The same turns and mirrors carry the whole set onto itself and the rows of a family onto each other. Which other rows belong to the same family as each row named below? List them in the order they appear above.
These 32 rows form 4 families of 8 rows each.
Q_795: [ 34, -24,  -5,  32,  -8,  25,   4,   8, -14,   1,  -8,   6]
Q_865: [ 29, -23, -14,  24,   8,  21,  -5,  12, -33,  -4,   1, -15]
Q_439: [  7,   7, -24,  26, -12,  23,   0,  18, -26,  35,  17,  11]
Q_631: [ 22, -32, -23,  29,   4,   1,   1,  -6, -25,  24,   1, -16]
Q_511: [ 16, -17,   0,  19,  12,  11,  -3,  29, -19,  24, -24,  27]
Q_950: [ 20,   1,  -7,  28,  -2,  -3, -18, -24, -32,  16,  31,  -7]
Q_726: [ 38, -12,  -1,   2,  24,  -7,  -4,  -8,  -5,   9,   5,  14]
Q_730: [  3,  -3,  18,  14,  13,   5, -20,  -1, -15, -10,   3,   6]
Q_236: [-16, -18,   9,  13,  13,  14,  -7, -13, -22,   9,   2,   7]
Q_873: [ 38,   6,  -5,  10,   6, -22,  11,  -5, -21,  11,  -5,   9]
Q_33: [ 29, -20,  17,  20,  24, -14, -21, -11, -23,   5,  -9,   8]
Q_943: [ 33, -13, -27,  34,  -5,   3,  -1,   7, -37,  49,   5,  13]
Q_991: [  3, -24,   7,  23, -15,  25, -22, -11, -13,  14,  -3,  12]
Q_268: [ 14,  -4, -21,  30,  20,   6, -41, -12, -24,  26,  24,  10]
Q_114: [ 35, -21, -14,  34,  -6,   0,  -7,  -4, -33,  18, -10, -21]
Q_642: [ 28, -11,  -2,  37,   7,   0, -23, -19, -33,  19,   3, -22]
Q_167: [ 28,  12, -16,  20,   4, -24,   9,   9, -28,  29,  10,  16]
Q_495: [  7,  -3,  -6,   9,   4,  10,   2,  25, -16,  21,   4,  39]
Q_161: [ -3, -20,  -2,  36,   5,  29, -33,  11, -29,  28,  12,  10]
Q_433: [  0,   4,   5,  11,  16,   9, -15,  12, -17,  21,  18,  41]
Q_360: [  3,   9,  -3,  14,  18, -16, -26,  -2, -36,  38,  16,  15]
Q_514: [ 31,  -7,   7,  20,  -6,  13,   7,  19,  -5,   4, -13,  17]
Q_860: [  7,   8,   6,  24,   3, -11, -18,  -9, -16,  41,   6,  34]
Q_385: [ 53,   2, -15,  33,  -3,  -6, -14,  19, -27,  31,   7,  12]
Q_262: [ 14, -10, -23,  38, -10,  23,  -4,  11, -27,  44,   0,  22]
Q_790: [ 23,  -2,  15,   8,  21, -15, -19,  -4, -22,  -4,   7,  -4]
Q_652: [ 32,  10, -13,  23,  26, -18,  -1,  18, -36,  27,   9,   6]
Q_635: [  5,  -7, -14,  28,  17,  -4, -28, -12, -45,  35,  19,   3]
Q_783: [  6, -25,   9,  26,   7,  33, -30,  -3, -22,  12,  -3,   4]
Q_999: [ 21,  -9,  14,  17,  -9,   3,  18,  19, -25,  15, -18,   8]
Q_982: [ 13,  18,  16,  15,   5,   8, -23,  11, -24,  14,   6,  35]
Q_664: [ -2,  -4,  -5,  45, -13,  15, -18,  14, -45,  31,   3,   4]

The rest of the family of Q_943: Q_795, Q_730, Q_873, Q_642, Q_495, Q_161, Q_360
The rest of the family of Q_439: Q_631, Q_33, Q_991, Q_268, Q_652, Q_999, Q_982
The rest of the family of Q_860: Q_865, Q_511, Q_950, Q_726, Q_236, Q_385, Q_664

The same turns and mirrors carry the whole set onto itself and the rows of a family onto each other. Which other rows belong to the same family as each row named below? List them in the order they appear above.
These 15 rows form 5 families of 3 rows each.
Q_799: [ -2,   5,   7, -14,  -6, -23, -15, -12,  10,   4,  11]
Q_382: [  3, -10,   1, -14,  31, -19,   4,  -3, -17,  37, -33]
Q_681: [  7,   7,   1, -22,   9, -35, -16,  -8,   6,   7,  18]
Q_136: [-28,  -7,   4, -61,  20,  -4,  -8,  -9,   2,   3, -22]
Q_552: [  3,  -8,  10,  -8,  41, -15,   4,  -4, -13,  29, -27]
Q_441: [ 11,  -7,  16, -18,  33, -25,   6, -10,  -9,  29, -33]
Q_677: [-22,  -8,   9, -58,  24,   6, -18, -19,  -8,   4, -10]
Q_564: [  1,   1,  -6, -27,   7, -23, -20,  -2,  10,   5,  21]
Q_700: [ 14, -14,  10, -13,  24, -19,   6, -12, -25,  26, -28]
Q_330: [-21,   5,   7, -62,  28,   0, -18, -10, -11,   1, -14]
Q_628: [-18, -16,  10, -62,  30,   1, -16, -11, -12,  10, -14]
Q_927: [  3,   5,  -8, -21,  -2, -25,  -7,  -5,   4,  -2,  16]
Q_278: [-19, -16,   5, -61,  30,  -3,  -4, -15,  -8,  -2, -11]
Q_246: [ -5,   4,   5, -17,   4, -37, -20,  -3,  -1,   9,  16]
Q_213: [ 17,  -6,   5, -11,  25, -16,  -2,  -4, -20,  35, -24]

The rest of the family of Q_677: Q_382, Q_681
The rest of the family of Q_799: Q_136, Q_441
The rest of the family of Q_927: Q_700, Q_278
The rest of the family of Q_246: Q_552, Q_330

The same turns and mirrors carry the whole set onto itself and the rows of a family onto each other. Which other rows belong to the same family as each row named below? List them in the order they appear above.
These 16 rows form 4 families of 4 rows each.
Q_541: [  0,  19, -14,  39, -35,   9,   4,  47,  -1, -36,  -8, -44,  19]
Q_774: [-16,   5,   7,  44, -32, -10,  15,  24,  11, -10, -27,  -4,   6]
Q_882: [-11,   8,   7,  34, -33,  -7,  14,  31,  20,   2, -28, -11,  17]
Q_407: [ -1,   1,   6,  10, -24,  14,  23, -14, -10, -28, -18, -13,  12]
Q_355: [ -8, -12,   4,   5, -29,   1,  27,  -9,  -3, -26, -23,  -6,   5]
Q_615: [ 13,  15,  -7,  24, -43,  12,  12,  51,  -4, -34,  -4, -40,   4]
Q_131: [ 14,  -1, -14,  -5, -20,  -8,  -6,  24,  14, -46, -14, -30,  35]
Q_599: [ -6,  15, -19,  34, -32,   0,  11,  53,  13, -42, -11, -46,  10]
Q_498: [ 16,  -2, -13, -16, -17,   2,  13,  24,  21, -42, -15, -38,  21]
Q_313: [  8, -13,  -7,  -7,  -7,   1,  13,  18,  13, -54,  -6, -35,  17]
Q_85: [-10, -10,   8,   4, -17,  10,  33,  -9,   1, -30, -10, -18,   5]
Q_832: [-13,  19,   5,  33, -16,   1,   9,  20,  25, -11, -36,  -5,  21]
Q_319: [  5,  -4, -22,  -7, -18,   5,  15,  22,  13, -58, -16, -42,  18]
Q_618: [ -7,   3,   2,   9, -42,  19,  34,  -9,  -2, -16, -19, -26,  12]
Q_661: [-10,   5, -17,  35, -33,   1,   4,  56,   0, -26, -11, -45,   7]
Q_190: [-24,   2,  -2,  44, -24,  -4,   8,  31,  12,  -4, -31, -18,  11]

The rest of the family of Q_618: Q_615, Q_131, Q_832
The rest of the family of Q_661: Q_313, Q_85, Q_190

The same turns and mirrors carry the whole set onto itself and the rows of a family onto each other. Which other rows belong to the same family as each row named below? List them in the order they appear above.
These 30 rows form 5 families of 6 rows each.
Q_588: [ -6,  -2,  -5, -18,   0,  15, -16, -28,  -5,  11]
Q_683: [ -5,  -5,   0,  -4,   4,  18, -23, -29,   2,   7]
Q_928: [ 11,  23,   6,   2,   1,  22,  11,   7,  -1, -16]
Q_743: [ 17,  19,  16,   7, -16,  13,  13,  10,  -2,  -1]
Q_44: [-11,   2,  -1, -25,  -6,  -7, -16, -17,  25,  17]
Q_771: [ -2,  30,  13,  -4,   3,  -1,  23,   1,  12, -19]
Q_826: [ -3, -16, -14, -11,  14,  -9, -12, -10,   7,  22]
Q_118: [  1, -10, -11, -23,  13, -15, -19, -12, -10,   8]
Q_702: [  4,  26,   4, -13,  -2,  -7,  31,   1,  15, -16]
Q_361: [-17,   3,  -5, -26,  -6, -12, -11, -28,  17,  11]
Q_997: [-22,   1,  -4, -21,  -1,  -9, -16, -27,  17,  15]
Q_624: [ 15,  13,  14,   4, -14,   8,  14,   0,   1, -25]
Q_171: [  6,  16,  13,  -4, -14, -15,  16,   3,  19, -23]
Q_809: [ -1,  11,   3,  18,   3, -18,  13,  12,  -5, -12]
Q_252: [ -7,  29,   7,  -2,   1,  -9,  14,  13,  24, -13]
Q_266: [13, 21, 15,  8,  3, 19, 13, 10, -5, -8]
Q_312: [15, 24, 17,  2, -3, 10, 15,  9, -8, -8]
Q_100: [ -2,   0,  -2, -18,  -7,  16, -19, -30,  -7,  11]
Q_371: [ 10,  17,   3,   1,   5, -14,   5,  29,  -8,  -9]
Q_846: [-18,   7, -15, -22,  -6,  -3,  -5, -33,  16,  10]
Q_989: [ -3,  29,  12,  -7,   3,   2,  24,   7,  20, -10]
Q_42: [  2,  18,   9,   7,   9, -18,  13,  23,  -2,  -7]
Q_531: [  6,   0, -10, -15,  -8,  13, -18, -25, -12,  17]
Q_613: [  5, -13,  -9, -14,   8,  15, -11, -19,   5,  23]
Q_199: [  2,  21,  13,  10,   2, -19,  13,  18,  -3,  -7]
Q_253: [ -6,  -6, -11, -23,  12,   3,  -4, -24,  22,  18]
Q_377: [-10,  -4, -14,  -8,  -3, -21, -18, -13,  -4,  20]
Q_15: [ -7,  -9,  -7, -12,   0, -16, -21, -17, -15,  13]
Q_889: [ -4,  -9,  -8, -20,   5, -12, -21, -14, -11,  21]
Q_523: [ 15,   9,  11,   3,  -8, -17,  12,  12,  -5, -20]

The rest of the family of Q_523: Q_826, Q_624, Q_171, Q_613, Q_253
The rest of the family of Q_743: Q_683, Q_44, Q_118, Q_702, Q_809
The rest of the family of Q_846: Q_928, Q_252, Q_371, Q_531, Q_377

